(in the rows, 128 means zero)
One turn moves every row onto another: examples first, then more rows asked:
votok: [131 115 149 118 106 161 130 130 117 125 108 142 116 119 166  98  76]
votat: [130 134 131  89 126 135 166 123  72 125 145 138 117  93 148 118 111]
rosi: [158 152 114  98 133 172 153 104 103 154 104 162 102 153 135 148 113]
Ninu: [104  99  77 115 101 135 144 124 112 138  86 134 102 151 148 159 110]
zezi: [112 108  78 103 106 123 155 124  94 136 101 125 106 142 143 172 127]
tida: [151 129 150  98 116 138 150 132  77 129 139 121 125  96 158 128 111]
giz: [155 123 138 141 126 163 139 143 162 120 158 133 106 113 122 153 162]
Fup: [130 116 132 108 122 150 155 125  73 139 155 130 127  92 166 126  97]
batos: [145 139 104 110 134 184 152 102 102 166 117 165 106 150 145 149 100]
seru: [107 171  99 136 150 149 119 149 141  99 122 170 151 107 148 161 135]
Kodo: [112 128 136 148 145 117 136 120  90  96 139 124 142 127  99 107 131]
kufem: [144 133 127 132 132 158 147 141 171 112 141 149  92 115 107 135 161]
sozuv: [ 98 110 125 163 145 133 133 117  87 111 154 124 149 123 114 109 115]
lur: [144 109 129 157 126 179 133 143 171 131 155 139 106 114 130 145 142]
Topu: [120 100 130 180 145 142 123 133  99 124 122 125 143 120 115  99 107]
tusik: [119 166 111 143 144 153 110 154 143 104 122 160 157 109 156 168 133]
zuz: [ 89 119 133 140  97 126 126 118 152 130 138 132 174 134 125 152 137]
miv: [129 167 101 143 156 149 122 162 135 113 110 164 149  93 146 162 141]
tepin: [131 133 147 100 111 146 140 128 117 111  98 149 106 119 148  91  89]
vaka: [165 139 123 112 126 182 142 109 105 163 108 152 110 154 149 156 105]
Zako: [138 151 110  95 130 173 153  93 101 148 126 163 109 159 141 153 109]
mesu: [126 132 111 128 141 158 159 132 156 115 165 154  95 109 107 139 161]
val: [115 116 102 145 140 175 153 132 166 126 162 161  95 110 117 130 142]
Gav: [114 162  88 145 160 156 126 157 132 119 119 171 148  92 148 159 132]
Numi: [119 102 100 160 130 135 149 145 133 176 103 144 153  89 112 134 136]
Rupa: [135 112 114 153 127 125 147 149 135 167  91 137 152  92 106 135 148]
ziz: [126 156  99 153 154 159 117 161 134 122 117 163 154  93 157 166 131]
vapas: [ 89 133 131 126 102 114 134 116 153 118 131 138 166 134 111 146 147]
tunov: [145 139 118 109 123 182 142  97 103 158 131 153 117 160 155 162 101]
mot: [134 118 142 164 145 126 126 136 101 109 107 123 136 122 100  96 123]
som: [110 121 129 108 117 157 144 121 113 121 114 158 108 115 155  88  75]
vaf: [ 73 123 117 133 106 124 137 111 149 127 142 145 167 131 117 144 136]
buniv: [105 160  99 146 148 159 113 149 141 108 129 168 157 106 158 165 126]
gat: [158 153 128  97 122 171 143 100 105 146 119 151 112 162 144 161 115]
kubo: [125 108 113 152 133 179 145 134 158 134 179 144 108 108 131 149 142]
vugen: [119  98  90 119  95 135 135 130 115 138  81 125 106 154 152 165 112]
Lafi: [115 107  86 108  99 127 143 128 114 130  76 131 100 154 141 159 119]
Faf: [126 107  91 107  99 123 146 129  97 137  97 116 110 145 148 178 130]
gofo: [118 117  97 145 135 123 158 143 132 165  96 150 146  90  98 127 147]
Sape: [115  98  81 114 101 131 147 126  94 144 106 120 112 143 154 178 121]
teb: [124 114 149 164 134 128 120 126  92 107 141 110 153 127 116 118 123]
vid: [108 114 118 163 154 131 137 127  96 113 119 138 132 119  98  88 115]

tepin goes to tida
mot goes to teb
Now find these:
buniv goes to Gav
vugen goes to Sape
Zako goes to rosi
val goes to mesu
Numi goes to vaf

One turn moves every row onto another: examples first, then more rows asked:
peris: [ 89  94 126 183 101 125 117 157 143 108 131 117 149 110 102 104 139 119
 105 160  82 159 113]
givop: [117 128  79 143  98 160 117 157 102 122 160 109 114 138 103  90 140 107
  49 127 127 138 125]
kep: [ 95 131 127 170 112 113 103 152 177 148 157 153  90  94 113  98 158 104
  92 127 124 154 142]
zenu: [131 149 123 168 103  67 158 155  84  96 176 153 105  98  70 102 121 127
 119 147 131 146 108]
pupo: [131 129  84 155 114 139 105 139 132 122 193 153 130  74 143  79 142 166
 111 140 139 115  95]
Teku: [138 164 156 141 151 170 132 156  89 112 160 156 124 132  92 127 132 118
  81 149 104 162 100]
dusoz: [145 128 145 164 126 117 126 117 159  82 170 113 129  94 100  99 108 100
 132 123 108 109 125]
mov: [142 126 115 144 119 124 153 201 145 137 194 146 123 144  96  87 165 174
 108 121 113 154 124]
murin: [160  87  97 144 129 112 140 148  99 132 211 123 121 125  89  79 141 123
  83 133 161 176 125]
mim: [160 109 107 154 110 117 139 197 113 136 217 140 107  85  81  88 100 107
 115 147 120 144 104]
fozo: [135 102 113 161 162 143  84 147 138 131 127 125 126 115  94  78 133 114
 108 167 137 171 112]
Lan: [126 123  78 161  81 145 158 153 114 135 162 142 132 115  88  92 148 108
  90 105 137  97 142]
kope: [121 118 119 144 150 106 133  98 139 126 176 132 146 127 130 117 169  99
  72 136 103 122 104]
Dakul: [141 136  88 155 124 121 106 139 121  94 161 163  81 101 109  74 185  84
 118 142 112 117  81]
poseb: [150 106 118 143 106 148 152 133 106  99 164 154 130 114  84 130  98 117
 108 130 122 172  61]
sav: [126 133 116 146  76 136 151 156 109 113 143 104 123 123  99 100 144  67
  93 155 145 122 122]
mor: [143 125  89 112 117 119 144 136 139 107 158 160 146 122 135 107 104  97
 135 118 100 121 100]
Vakol: [116 152 118 150 135  82 131 151  95 134 142 163  96 122 139  96 136  94
 118 127 131 118  91]
Met: [137 126 123 172 124  88 123 178 130 132 149 154 112 110 113  65 176 129
  79 140  85 119 149]
gan: [133 100 136 149 107 169 147 169 121 121 189 126 152  82  89 100 151 141
  99 138  92 186 128]
Fel: [125 125 153 147 117 116 139 123  86  84 218 173 105 101  97 112 144 138
  81 145 121 105 119]
lila: [105 126 114 141 124 146  98 116 128 123 169 148 122  98  83  78 127 189
  95 160 108 152 117]
mozu: [122 125 160 120 151 142 143 150 142 121 180 164 104 156  81 101 131  94
 120 135 122 162 149]
naze: [113 102 113 175 150 114 118 158 119  73 219 157 138 124 105  76 146 156
 106 152 106 112 132]
koraz: [156 142 117 147 134 107 112 170 123 121 195 157 143  94  79 150 168  81
  81 124 131 132 106]
tasu: [162 111 159 171 101 183 140 164 131  94 193 123 114 129  78  84 159 100
 103 141 120 146 100]
tumub: [136 129 140 148 135 142 125 146 129 126 191 142 101  85  82  93 131 144
 158 146 119  84 127]
lak: [101 129 133 129 132 153 107 162 134  70 164 173 123 136 126  72 140 133
 130 163 137 171 107]
fas: [113 156 112 166 125 138 133 138 135  94 137 147 119 146 146 128 168 123
  97 138  84 153 120]
nese: [107 137 104 166 114 112 103 173 113 104 195 138 138  91  64 107 192 105
 100 107 110 157  87]
zogov: [150 120 123 120 142 117 118 124 143 104 158 116 104 138  91 116 116 132
 137 187 133 148 107]
per: [104 112  94 160 108 121 129 166 126 111 190 174 102 145  82  77 170 150
 115 185 135 166  97]
tazek: [143  98 105 147 127 130  87 190  92 126 164 151  97  66 128  97 138 123
  94 140 114 116 126]
lumel: [127 105 159 154 150 102 123 149 130 100 164 188 125 116 102 111 102 115
 114 151 161 123 139]
beb: [129 147 126 119  99 109 110 169 160 121 171 156 145 119  81 112 163  94
  84 107 128 175  83]
Sezo: [119 153 114 176  86 155 153 123 115 123 202 175 132  95  87  99 107 107
  99 135 150 163 110]

sav goes to koraz
mov goes to peris
Now find these:
poseb goes to Vakol
lumel goes to tumub
murin goes to kep
pupo goes to per

